Families of rows that turns and mirrors carry onto each other, the same ones carrying the whole set onto itself: the rest of each named row's family, in list order:
6 families of 6 rows:
mopub: -15; -20; 18; 15; -30; 1; 17; 4; 2
Supup: 29; 3; -17; -23; -27; -45; -1; -10; -6
Vuk: 28; -4; -12; -26; -21; -40; -5; -18; -8
gorol: 17; 17; -19; -35; -36; -32; -16; -11; -21
panop: 32; 20; -11; -5; -30; -45; -5; -9; -24
fave: 29; 0; -10; -19; -18; -46; 2; -14; -9
kole: 28; 20; -18; -9; -26; -35; -1; -22; -27
tomem: -19; 3; 10; 24; -35; 11; 14; -6; -17
koru: -14; 8; 13; 20; -48; 16; 5; -4; -16
Tibom: 30; 1; -6; -21; -27; -49; -9; -3; -9
Forep: -23; -10; 11; 1; -46; 16; 2; 5; -2
zerod: -14; 1; 13; 20; -41; 19; 0; 4; -19
mul: -18; -14; 17; -1; -42; 18; -5; 13; -6
soli: -18; 4; 11; 18; -38; 21; 3; -3; -14
gup: -17; -12; 19; -6; -50; 13; -4; 8; 2
vid: -7; -21; 19; 20; -30; 11; 6; 3; -6
kap: 15; 13; -15; -39; -35; -36; -11; -4; -15
nusi: 19; 25; -15; -30; -38; -40; -11; -3; -15
Zizop: 29; 25; -14; -8; -26; -44; 1; -12; -19
gona: -10; -17; 18; 16; -28; 13; 7; -2; 1
guvus: 27; 20; -23; -12; -31; -42; 1; -13; -20
Batuk: -19; 0; 8; 19; -43; 17; 10; -4; -10
Tanun: 19; 17; -21; -31; -37; -40; -7; -5; -14
libat: -4; -19; 22; 20; -35; 6; 11; -5; 2
Sot: 31; -3; -15; -23; -23; -43; -7; -1; -4
digu: -14; -20; 14; 15; -36; 12; 11; -2; 2
Taba: -22; -10; 14; -3; -40; 20; -4; 6; -1
dozu: 18; 22; -23; -27; -39; -32; -16; 2; -19
Rizo: -29; -2; 12; -6; -44; 14; 0; 8; -8
toko: -29; -6; 14; -5; -45; 8; 4; 13; -2
Ralom: 21; 28; -18; -10; -29; -38; -1; -16; -27
tig: -22; 8; 11; 22; -41; 9; 13; 2; -17
Leka: 32; 20; -20; 1; -25; -39; -1; -10; -21
baz: 22; 19; -12; -26; -41; -41; -17; 0; -22
bidut: 29; 5; -8; -23; -24; -47; -3; -6; -4
Rodug: -15; -23; 18; 8; -27; 5; 12; 0; 4

Which other rows belong to the same family as bidut? soli, nusi, Zizop, gona, Taba
Which other rows belong to the same family as tomem? fave, kap, Rizo, Ralom, Rodug
Which other rows belong to the same family as tig? mopub, Vuk, gorol, kole, toko
Which other rows belong to the same family as guvus? Supup, Forep, Batuk, Tanun, digu
Which other rows belong to the same family as panop? Tibom, zerod, mul, vid, baz

Families of rows that turns and mirrors carry onto each other, the same ones carrying the whole set onto itself: the rest of each named row's family, in list order:
6 families of 6 rows:
dazeg: -5; -23; -17; 11; -17; 6; -30; -5; -9; 29; 22; -9; 1; 3; 8; 2
vonis: 10; -1; -10; -9; 8; -16; 19; -19; -15; 31; 0; -25; -7; -25; -24; 20
zal: -15; 37; 6; -1; 1; 3; 41; 22; -8; 14; 0; 17; 8; -17; 7; -20
bobu: 4; -20; 8; -8; 7; 8; 8; -13; 9; -31; -2; 17; 24; 15; 26; -8
beg: 8; 26; -1; -17; -2; -18; 29; -17; -20; 28; -16; -12; 3; -30; -8; 13
daru: 9; 23; 10; -15; -11; -19; 6; 7; -16; -16; -13; -8; 7; -44; 22; -26
Sagof: -9; 19; 5; -2; -31; 5; -12; -6; -9; 16; -2; 21; 15; 4; 38; -7
gub: 3; 11; -1; -9; -15; -13; 18; 6; -25; 0; -18; -10; 45; -26; 25; -10
pid: -1; 35; -3; -1; 7; -22; 18; 7; 8; -21; 6; 3; -11; 33; 22; 6
zemel: 11; -19; -8; -8; 20; -7; 14; -28; 1; 17; 8; -14; -18; -5; -26; 21
sali: 6; -47; -8; 1; 14; 6; -3; -10; 5; -19; 13; -5; 17; 11; 5; -1
guk: 2; 17; -27; 9; 7; -33; 9; 19; -13; 9; 18; -38; -11; 8; -4; 13
Tad: 0; 12; -12; 5; 17; -19; 9; 4; 13; -20; 19; -6; -21; 38; 8; 11
vog: 6; 16; 16; -20; 10; -2; 28; -35; 10; -4; -12; 21; -9; 5; 4; 12
kobun: 7; -15; -17; -1; -8; -13; 7; 10; -29; 12; -3; -32; 37; -30; 6; -4
Fak: 9; -44; -19; 4; 7; -4; -3; 1; -13; 3; 13; -30; 23; -12; -5; 1
zit: 0; 42; -18; 3; -3; -36; 18; 22; -18; 7; 4; -28; -2; 2; 10; 8
vun: 14; -26; -10; -2; 7; -14; -14; 5; -10; -9; 14; -31; -10; -37; -8; -16
Sor: 2; 7; 11; -13; -8; -2; 18; -4; -6; -21; -17; 14; 37; -3; 36; -12
vegef: 12; 2; -4; -7; -5; -22; -3; 12; -22; -3; 0; -30; 2; -51; 3; -20
Tul: -6; -22; -6; 7; -13; 12; -28; -13; 4; 12; 19; 11; -2; 19; 17; 1
bof: -8; -1; 5; 1; -20; 12; -20; -13; 4; 5; 9; 26; 4; 19; 33; -4
zil: 10; -12; 14; -12; 11; -2; -6; -9; 13; -42; 6; 11; -14; -9; 17; -21
Nus: -10; -18; -11; 12; 24; 13; 19; 14; 7; 12; 31; 1; -15; 1; -23; -9
Nufu: 5; 35; 13; -22; -2; -12; 34; -25; -7; 11; -21; 11; 2; -15; 6; 10
Foge: -8; 18; -5; 2; -34; -3; -15; 1; -22; 32; -1; 3; 19; -12; 29; -5
Fuzed: -5; -4; -15; 8; -28; -2; -23; 3; -23; 39; 11; -13; 11; -12; 13; 0
kupob: 8; -10; 5; -14; 21; 0; 18; -37; 14; -1; 3; 10; -19; 10; -12; 18
big: 9; 15; 19; -17; -2; -9; 4; -3; 2; -35; -9; 13; -1; -23; 28; -27
magin: 13; -32; -1; -4; 16; -5; -14; -5; 8; -28; 17; -11; -18; -15; -2; -17
liti: -15; 24; 11; -1; 10; 13; 37; 11; 9; -4; 7; 32; -2; 4; 8; -19
zaz: -12; -4; 3; 5; 22; 18; 26; 8; 17; -4; 22; 24; -13; 13; -6; -14
tek: -10; -4; -17; 12; 14; 3; 24; 24; -11; 29; 25; -15; -5; -20; -24; -10
doba: -12; 24; -9; 6; 2; -2; 34; 28; -18; 30; 9; -6; 6; -30; -9; -16
Diliv: 3; 3; -24; 10; 17; -24; 4; 11; 2; -5; 25; -26; -20; 26; -4; 14
Beban: -2; 51; -7; -3; -3; -31; 22; 15; -7; -7; -2; -7; -2; 15; 23; 4

Which other rows belong to the same family as beg? vonis, zemel, vog, Nufu, kupob
Which other rows belong to the same family as Fuzed? dazeg, Sagof, Tul, bof, Foge
Which other rows belong to the same family as pid? guk, Tad, zit, Diliv, Beban
Which other rows belong to the same family as doba? zal, Nus, liti, zaz, tek
Which other rows belong to the same family as daru? vun, vegef, zil, big, magin

Families of rows that turns and mirrors carry onto each other, the same ones carrying the whole set onto itself: the rest of each named row's family, in list order:
5 families of 4 rows:
Lopu: -20; 1; 7; 18; -27; 1; -9; 0; 1; 31; 25; -9
sose: 8; 11; 5; -6; -36; 5; -23; 7; -27; -8; 20; -7
Tez: 5; -18; 0; -18; 15; 3; 21; 10; 16; 20; -37; -6
kobi: 7; -4; -15; -31; 12; -3; 4; -11; 16; -15; -12; 24
vunan: 3; 12; 18; 31; -9; 25; -6; -17; 8; 24; 10; -14
zirid: -2; 19; 6; 22; -11; 12; -6; 14; 3; 23; 33; -12
gafu: 6; -4; 12; 20; -29; 21; -15; 17; -14; 24; 16; -7
pefo: -12; 9; 24; -5; -26; 2; -10; -3; -19; -20; 27; -14
nikal: 20; -6; 1; -15; 32; -4; 7; -14; 10; -17; 0; 11
tubul: 5; -2; -1; -15; -36; 24; -16; -6; -18; 5; 14; -30
gafo: 2; -19; 6; -2; 18; -14; 24; 20; 2; 9; -26; 16
zuv: -13; -5; -1; -16; 9; -16; 15; -1; 22; 10; -36; 12
Bediz: -19; 0; -1; -6; -43; 19; -13; -9; -12; -3; 23; -6
zugup: -11; 8; 8; -9; 16; -11; 31; 24; 14; -3; -19; 10
bese: -11; -4; 10; 2; -34; 21; -7; 9; -3; 32; 8; -31
pize: -8; 27; 11; 1; -34; 19; 6; -4; -24; -21; -2; -16
Pego: -10; 1; 29; 4; 5; 5; 31; 4; 4; -7; -40; 2
naso: 27; -9; -14; -17; 19; -10; 7; -4; -6; -7; -28; 10
tavul: 21; 13; -15; -4; 20; 23; 15; -24; 11; -11; -13; 7
funob: 12; -15; -12; -39; 10; 6; 13; -8; 6; -8; -30; -5

Which other rows belong to the same family as pize? vunan, Pego, tavul
Which other rows belong to the same family as Bediz? gafu, zuv, naso
Which other rows belong to the same family as bese? Tez, tubul, funob
Which other rows belong to the same family as Lopu? sose, kobi, gafo

Families of rows that turns and mirrors carry onto each other, the same ones carrying the whole set onto itself: the rest of each named row's family, in list order:
6 families of 6 rows:
runer: -5; -3; 31; -9; -45; 37; -13; -18; 13; -6
tuz: 60; -18; 13; -45; -7; 44; -26; -8; 30; -8
guge: 12; -4; 63; -5; -17; 40; -13; -27; 13; -6
kapil: 46; -16; 5; -21; -21; 22; 4; -36; -16; 13
zeti: 15; 7; 48; 0; -24; 53; -14; -26; 27; -11
Sekos: 59; -11; 11; -30; -29; 53; -33; -15; 32; -11
Vavam: 57; -29; 30; -50; 0; 31; -25; -10; 14; -4
fini: 46; -12; 2; -16; -29; 27; 2; -38; -13; 12
bon: 22; 5; 34; -22; 11; 50; 0; -11; 41; -11
nam: -7; -16; 44; -20; -29; 22; -9; -16; 0; -1
ruvu: 14; -10; 64; -20; 5; 33; -6; -20; 13; -4
gok: 21; 0; 14; -31; 8; 60; -40; -21; -23; -19
vik: 19; -6; 49; -27; 18; 38; 0; -12; 26; -6
pada: 49; -26; 43; -27; -38; 36; -39; -25; 2; -4
Suk: 25; -6; 28; -1; -47; 49; -11; -12; -21; -23
gened: 4; -11; 18; -40; 5; 27; 6; 1; 25; -4
gaz: 20; 12; 33; -7; -10; 57; -7; -18; 42; -13
Kaga: 53; -14; 26; -21; -44; 49; -39; -23; 17; -8
div: 48; -16; 0; -26; -13; 22; 8; -32; -11; 12
Sodo: 36; -13; 8; -37; 11; 41; 10; 12; -2; -23
pevum: 1; 5; 11; -14; -36; 45; -7; -11; 32; -10
lim: 28; -25; 33; -34; 3; 29; 6; 3; -25; -17
fimo: 22; 3; 11; -27; 3; 64; -42; -22; -21; -20
gibif: 21; 0; 15; -29; 6; 61; -41; -22; -24; -19
Godor: 51; -33; 44; -41; -16; 27; -32; -18; 0; -1
vub: 23; -21; 43; -15; -26; 33; -6; -8; -35; -18
dum: 37; 2; -6; -23; -10; 58; 5; 8; 12; -28
dotig: 6; 2; 4; -29; -12; 41; 2; -1; 38; -9
luded: 22; 1; 11; -31; 9; 62; -40; -21; -20; -20
kud: 50; -7; -11; -20; -22; 32; 5; -33; -1; 9
ziza: 23; 3; 9; -29; 7; 64; -40; -21; -19; -21
sazi: 32; 5; 3; -4; -39; 62; -6; -4; 3; -29
rakul: 48; -8; -6; -15; -30; 32; 2; -37; -6; 9
zokeg: 21; 2; 14; -28; 3; 62; -42; -23; -23; -19
Zut: -3; -20; 38; -36; -4; 17; 0; -6; 6; 0
Beb: 50; -11; -8; -26; -14; 27; 8; -30; -4; 10

Which other rows belong to the same family as Kaga? tuz, Sekos, Vavam, pada, Godor
Which other rows belong to the same family as ruvu? guge, zeti, bon, vik, gaz
Which other rows belong to the same family as gok? fimo, gibif, luded, ziza, zokeg
Which other rows belong to the same family as nam? runer, gened, pevum, dotig, Zut
Which other rows belong to the same family as sazi? Suk, Sodo, lim, vub, dum

Families of rows that turns and mirrors carry onto each other, the same ones carrying the whole set onto itself: the rest of each named row's family, in list order:
5 families of 8 rows:
Muvub: 9; -1; 12; 28; 8; 21; 9; 26; -3; -23; 25; -3; 0; -21; 14; 14; 3; 10
gima: -25; -7; -6; -10; 11; -16; -15; -18; -6; -21; 17; -27; 9; 32; -12; -7; 11; 23
Lop: 31; -1; -3; -9; 14; -8; -7; -19; 10; -1; 34; -11; 0; 36; 13; -4; 8; 25
gad: 29; -3; -13; -21; 0; -21; 11; -20; 9; 16; -20; 16; -1; -19; 31; -17; -3; 8
zunak: 3; 10; 16; -10; -3; 5; 15; 14; -21; 16; 21; -12; -10; -19; -36; 28; -3; -12
Dapek: -5; 4; 7; 22; -17; -27; 9; -9; -7; 8; 3; 21; 20; 14; -35; -7; -5; -21
Bug: -12; 12; -3; -1; 11; -5; 13; -28; -4; -22; -9; -26; -3; 25; 23; -18; 12; 35
zolaf: -15; 14; -2; -13; -6; -18; 7; 29; -24; -10; -19; -20; -9; -15; 0; 7; -25; 18
zafe: 10; 13; 12; -28; -12; 11; 22; -34; 9; 31; 5; -7; -20; -14; 6; 18; 22; 11
fuvo: -2; -15; 14; -27; -5; 11; 25; 6; 1; 25; -15; -9; -28; -9; 29; 13; 6; 9
Tav: 4; -3; 16; 16; -13; -18; 1; -36; 9; 23; -6; 33; 17; 3; -16; -5; 14; -6
rotav: -19; -22; -3; 22; 9; 1; 0; -14; 7; -25; 12; 12; 24; -24; 1; -11; 21; -10
refub: -2; 5; 2; -1; 0; -26; -13; 30; -24; -5; -1; 0; 7; -16; -26; 10; -26; 4
gil: 1; 34; 6; 4; -23; -12; 22; -9; -12; 9; 24; -9; 1; 8; -42; 15; -6; -11
vuv: 12; 13; 2; 18; -12; 11; 13; -24; 25; -14; 24; 2; 0; 4; 35; 1; 20; 27
lagel: -8; 15; 8; -11; -3; 11; 43; 8; -24; 7; -10; -22; -18; -27; -9; 11; -2; -10
Lezat: 36; -10; -5; 4; 32; -1; 13; 20; -17; -13; 20; -13; 1; 13; 10; -13; -10; -1
fulub: -1; 11; -7; -36; -12; -15; 7; 16; -5; 5; -7; -23; -23; -2; 22; 11; -18; 29
nuvib: -31; -15; -7; -13; -7; 10; 6; -14; 19; -20; 17; -19; -5; -5; 31; 3; 25; 19
rifo: -11; 10; -6; -40; -17; 3; 40; -13; -2; 16; 4; -29; -25; -5; 4; 10; 7; -5
soroz: 7; -5; 4; -17; -14; -1; 35; -25; 14; 25; -22; 5; -16; 2; 35; -9; 12; 4
tep: -15; -31; -3; -16; 37; 1; 0; -1; -15; -17; -7; -22; 1; -6; 11; -14; 12; 9
Vup: -18; 15; 23; 10; -16; -2; 18; 29; -23; 3; -5; -14; -13; 7; -16; 21; -15; 8
redug: -2; -1; 10; -18; -14; 3; 29; 33; -11; 14; 1; -20; -27; 8; 11; 18; -15; 2
sol: 27; -16; -11; 13; 2; 1; 8; -9; 23; -10; 40; 16; 15; -4; 17; -8; 12; -12
silat: -4; -9; -15; 11; 26; -16; 17; -13; -16; -28; -8; -10; 19; 11; 1; -36; 2; -6
mos: 9; -14; 1; -16; -17; -16; 11; -40; 22; 31; -2; 21; 1; 12; 11; -8; 17; -5
nuza: 1; -6; -6; -16; -5; -13; 18; -37; 2; 20; 7; 11; 10; -17; -27; -6; 16; -31
Seka: -11; -15; -17; 1; 3; 9; 32; 18; 2; -29; 15; -17; -2; -12; 29; -11; 2; -10
Lovip: 13; 20; -2; 10; -12; -38; -15; 3; -10; -1; 8; 14; 18; 3; -29; 1; -22; 6
neneb: -21; 22; 9; 5; -16; -12; 14; -38; -8; 8; -1; 2; 11; -11; -41; 4; 15; -8
Boput: -26; -1; 16; 9; -16; -18; -2; 16; -17; 5; 6; 0; 7; 9; -41; 14; -9; -9
Lebev: 4; -7; -16; -20; -7; -37; -8; -35; 12; 10; -15; 20; 15; -10; 5; -19; 3; 4
Teg: 18; 19; 19; 21; 18; 3; -8; -5; -12; -14; 16; -15; 0; 22; 0; 7; 3; 41
topog: -31; 12; -11; 26; -17; -9; 13; -12; 6; -38; 20; -9; 18; 11; -1; -10; 8; 4
kag: 0; 17; -3; 4; -15; -39; -18; -32; 3; 3; -8; 20; 22; 0; -18; -7; -3; 17
zilu: 32; 14; 2; -7; -7; 1; 37; -37; 6; 27; 3; 13; -3; -16; 0; -4; 13; -16
buti: 31; -17; 12; 14; 41; 4; -10; -11; -9; -5; 7; 9; 12; -7; 4; -11; 13; 11
Gese: 25; 4; 0; -30; -3; -9; 2; -3; 6; 19; -12; -1; -19; -16; 35; 8; -5; 31
Gimi: -7; 3; 2; 12; -13; 2; -8; 10; 10; -21; 51; -12; 5; 14; -4; 20; 5; 15

Which other rows belong to the same family as gad? zolaf, refub, fulub, Lovip, Lebev, kag, Gese
Which other rows belong to the same family as zilu? zunak, zafe, gil, lagel, rifo, nuza, neneb
Which other rows belong to the same family as Dapek? fuvo, Tav, soroz, Vup, redug, mos, Boput

